[[142 156 136 140 149 145 127 142 132 143 149 124]
 [138 131 149 111 140 128 135 143 133 135 124 127]
 [141 138 158 110 136 130 134 142 131 136 120 131]]
:
[[149 124 142 156 136 140 149 145 127 142 132 143]
 [124 127 138 131 149 111 140 128 135 143 133 135]
 [120 131 141 138 158 110 136 130 134 142 131 136]]

[[125 107 139]
 [116 140 103]
 [128 128 124]]
:
[[107 139 125]
 [140 103 116]
 [128 124 128]]

[[145 144 111 111 113 108 111 146 146 145 144 112 112 145 145]
 [110 111 145 145 146 148 144 108 110 110 112 144 144 109 110]
 [152 152 106 107 107 102 105 154 154 151 152 109 106 153 153]
 [147 148 110 111 111 105 109 150 149 148 148 111 110 147 148]]
:
[[145 145 145 144 111 111 113 108 111 146 146 145 144 112 112]
 [109 110 110 111 145 145 146 148 144 108 110 110 112 144 144]
 [153 153 152 152 106 107 107 102 105 154 154 151 152 109 106]
 [147 148 147 148 110 111 111 105 109 150 149 148 148 111 110]]

[[139 129 128 125 129]
 [128 128 128 128 129]
 [123 106 111 109 104]
 [123 117 120 119 111]
 [129 128 128 128 128]
 [128 127 127 128 128]
 [128 128 128 128 127]
 [127 127 127 129 127]
 [128 128 128 129 127]
 [128 129 129 128 127]]
:
[[125 129 139 129 128]
 [128 129 128 128 128]
 [109 104 123 106 111]
 [119 111 123 117 120]
 [128 128 129 128 128]
 [128 128 128 127 127]
 [128 127 128 128 128]
 [129 127 127 127 127]
 [129 127 128 128 128]
 [128 127 128 129 129]]

[[151 153 107 105 105 105 106 151 151]
 [131 131 134 135 135 134 135 131 131]
 [136 137 127 127 127 126 127 136 136]
 [155 158 101 100 100  99 100 155 155]
 [143 144 119 119 119 118 118 143 143]
 [127 127 139 141 141 140 140 127 128]
 [136 137 128 129 129 128 128 136 136]
 [137 138 126 127 127 126 126 137 137]]
:
[[151 151 151 153 107 105 105 105 106]
 [131 131 131 131 134 135 135 134 135]
 [136 136 136 137 127 127 127 126 127]
 [155 155 155 158 101 100 100  99 100]
 [143 143 143 144 119 119 119 118 118]
 [127 128 127 127 139 141 141 140 140]
 [136 136 136 137 128 129 129 128 128]
 [137 137 137 138 126 127 127 126 126]]

[[110 157 115]
 [114 136 116]
 [119 137 140]
 [137 138 125]
 [120 134 117]
 [115 148 131]
 [128 146 138]]
:
[[157 115 110]
 [136 116 114]
 [137 140 119]
 [138 125 137]
 [134 117 120]
 [148 131 115]
 [146 138 128]]

[[117 139 129 115 134 121 131 124 142 122 137]
 [130 125 145 122 138 114 142 101 132 114 136]
 [108 147 125 110 142 120 121 127 139 123 128]
 [120 142 132 101 121 123 136 136 155 119 150]
 [121 138 119 119 123 135 116 150 131 133 124]
 [142 112 128 147 121 135 130 127 117 133 125]
 [119 147 133 100 125 120 136 131 148 120 144]]
:
[[122 137 117 139 129 115 134 121 131 124 142]
 [114 136 130 125 145 122 138 114 142 101 132]
 [123 128 108 147 125 110 142 120 121 127 139]
 [119 150 120 142 132 101 121 123 136 136 155]
 [133 124 121 138 119 119 123 135 116 150 131]
 [133 125 142 112 128 147 121 135 130 127 117]
 [120 144 119 147 133 100 125 120 136 131 148]]
---
[[ 99 129 122 128]
 [ 98 129 123 128]
 [157 132 120 129]
 [157 132 122 130]
 [157 133 127 135]]
:
[[ 98 129 123]
 [157 132 120]]

[[145 137 135 120 128]
 [109 132 111 156 143]
 [117 110 134 132 138]]
:
[[109 132 111]
 [117 110 134]]

[[102 154 153 109 120]
 [158  98 120 110 104]
 [104 155 148 137 141]]
:
[[158  98 120]
 [104 155 148]]

[[155 144 118 101]
 [156 146 120 102]
 [103 124 148 155]
 [148 155 139 113]
 [123 148 155 138]]
:
[[156 146 120]
 [103 124 148]]

[[131 139 112 130 119]
 [134 134 117 126 143]
 [133 134 116 128 147]
 [134 145 131 155 106]
 [132 144 118 138 128]]
:
[[134 134 117]
 [133 134 116]]

[[138 150 116 115]
 [144 113 137 120]
 [110 121 126 126]]
:
[[144 113 137]
 [110 121 126]]

[[132 127 157]
 [133 130 115]
 [141 129 136]]
:
[[133 130 115]
 [141 129 136]]

[[126 128 127 128 126]
 [124 139 130 129 127]
 [146 101 134 114 141]
 [127 139 130 131 129]
 [123 140 131 131 126]]
:
[[124 139 130]
 [146 101 134]]

[[123 133 122 125]
 [132 120 125 138]
 [127 132 129 122]
 [142 105 129 147]
 [119 122 138 123]]
:
[[132 120 125]
 [127 132 129]]
---
[[134 134 134 124 126]
 [111 108 109 146 142]
 [106 103 106 151 139]
 [145 148 146 108 118]
 [134 139 138 116 124]
 [135 131 129 125 123]
 [138 140 136 118 122]
 [141 145 141 112 117]
 [112 113 116 139 139]
 [151 152 151 108 113]]
:
[[134 134 124 126 134]
 [108 109 146 142 111]
 [103 106 151 139 106]
 [148 146 108 118 145]
 [139 138 116 124 134]
 [131 129 125 123 135]
 [140 136 118 122 138]
 [145 141 112 117 141]
 [113 116 139 139 112]
 [152 151 108 113 151]]

[[143 125 129 121 136 134 142 127 127]
 [140 116 144 128 146 135 143 122 126]
 [120 128 130 124 120 126 124 121 130]
 [112 139 118 120 106 121 116 120 130]
 [133 122 136 134 140 131 133 130 126]
 [120 131 126 125 120 127 124 125 130]
 [132 118 142 124 136 132 137 119 130]
 [119 130 127 126 119 123 122 123 129]
 [125 121 138 132 133 128 127 125 129]
 [102 131 127 138 113 117 104 129 132]]
:
[[125 129 121 136 134 142 127 127 143]
 [116 144 128 146 135 143 122 126 140]
 [128 130 124 120 126 124 121 130 120]
 [139 118 120 106 121 116 120 130 112]
 [122 136 134 140 131 133 130 126 133]
 [131 126 125 120 127 124 125 130 120]
 [118 142 124 136 132 137 119 130 132]
 [130 127 126 119 123 122 123 129 119]
 [121 138 132 133 128 127 125 129 125]
 [131 127 138 113 117 104 129 132 102]]

[[110 120 116 118 148]
 [119 134 155 109 140]
 [145 139 137 147 112]
 [150 138 130 142 119]
 [124 118 103 132 154]
 [127 128 121 125 137]
 [116 127 117 117 137]]
:
[[120 116 118 148 110]
 [134 155 109 140 119]
 [139 137 147 112 145]
 [138 130 142 119 150]
 [118 103 132 154 124]
 [128 121 125 137 127]
 [127 117 117 137 116]]

[[145 120 128 156 130 143 114]
 [137 117 127 147 104 116 118]
 [134 119 116 149 140 154 105]
 [137 122 118 138 106 119 114]]
:
[[120 128 156 130 143 114 145]
 [117 127 147 104 116 118 137]
 [119 116 149 140 154 105 134]
 [122 118 138 106 119 114 137]]

[[136 125 128 115 127 129 125 122 124 125 124 129 134 139]
 [132 126 126 120 127 133 127 125 126 129 131 129 128 132]
 [130 127 127 125 127 129 127 126 126 129 129 128 129 131]
 [144 123 126 102 122 128 120 114 115 128 128 129 139 151]
 [134 126 128 118 128 131 126 124 126 125 124 130 132 135]]
:
[[125 128 115 127 129 125 122 124 125 124 129 134 139 136]
 [126 126 120 127 133 127 125 126 129 131 129 128 132 132]
 [127 127 125 127 129 127 126 126 129 129 128 129 131 130]
 [123 126 102 122 128 120 114 115 128 128 129 139 151 144]
 [126 128 118 128 131 126 124 126 125 124 130 132 135 134]]

[[128 129 126 129 125 127 125]
 [132 127 132 120 136 133 135]
 [121 121 134 142 131 122 138]
 [141 136 127  99 137 143 127]
 [128 128 127 129 126 127 126]
 [126 122 135 132 137 128 141]
 [140 139 121 103 126 139 115]
 [131 131 125 123 126 130 123]
 [132 131 126 121 127 131 124]]
:
[[129 126 129 125 127 125 128]
 [127 132 120 136 133 135 132]
 [121 134 142 131 122 138 121]
 [136 127  99 137 143 127 141]
 [128 127 129 126 127 126 128]
 [122 135 132 137 128 141 126]
 [139 121 103 126 139 115 140]
 [131 125 123 126 130 123 131]
 [131 126 121 127 131 124 132]]

[[140 107 125 125 132 111 149 109 151 109 117]
 [141 124 118 117 135 110 120 107 148 133 120]
 [123 141 139 130 105 146 151 136 128 138 121]
 [113 129 145 117 148 106 130 146 116 142 131]]
:
[[107 125 125 132 111 149 109 151 109 117 140]
 [124 118 117 135 110 120 107 148 133 120 141]
 [141 139 130 105 146 151 136 128 138 121 123]
 [129 145 117 148 106 130 146 116 142 131 113]]

[[131 125]
 [142 116]
 [106 119]
 [147 126]
 [134 123]
 [154 121]]
:
[[125 131]
 [116 142]
 [119 106]
 [126 147]
 [123 134]
 [121 154]]
---
[[132 110 121]
 [123 133 136]
 [153 137 124]
 [128 113 131]
 [132 115 114]]
:
[[133 136]
 [137 124]]

[[128 137 127 130]
 [124 113 138 151]
 [130 115 118 129]
 [124 137 113 128]
 [119 117 122 120]]
:
[[113 138]
 [115 118]]

[[100 120 116]
 [156 157 138]
 [131 152 126]
 [105 130 122]]
:
[[157 138]
 [152 126]]

[[123 122 147]
 [157 150 128]
 [149 110 144]]
:
[[150 128]
 [110 144]]

[[156 119 139 115]
 [126 134 121 147]
 [113 148 114 136]]
:
[[134 121]
 [148 114]]

[[127 111 100]
 [105 129 122]
 [143 123 136]
 [118 143 129]
 [130 129 111]]
:
[[129 122]
 [123 136]]

[[122 144 137]
 [121 143 134]
 [126 155 125]
 [126 154 127]
 [118 145 128]]
:
[[143 134]
 [155 125]]

[[141 128 131 152]
 [128 148 149 130]
 [154 131 128 140]]
:
[[148 149]
 [131 128]]

[[131 126 126 131 127]
 [112 129 139 101 131]
 [125 126 130 125 128]
 [130 129 125 133 128]
 [129 126 126 133 128]]
:
[[129 139]
 [126 130]]
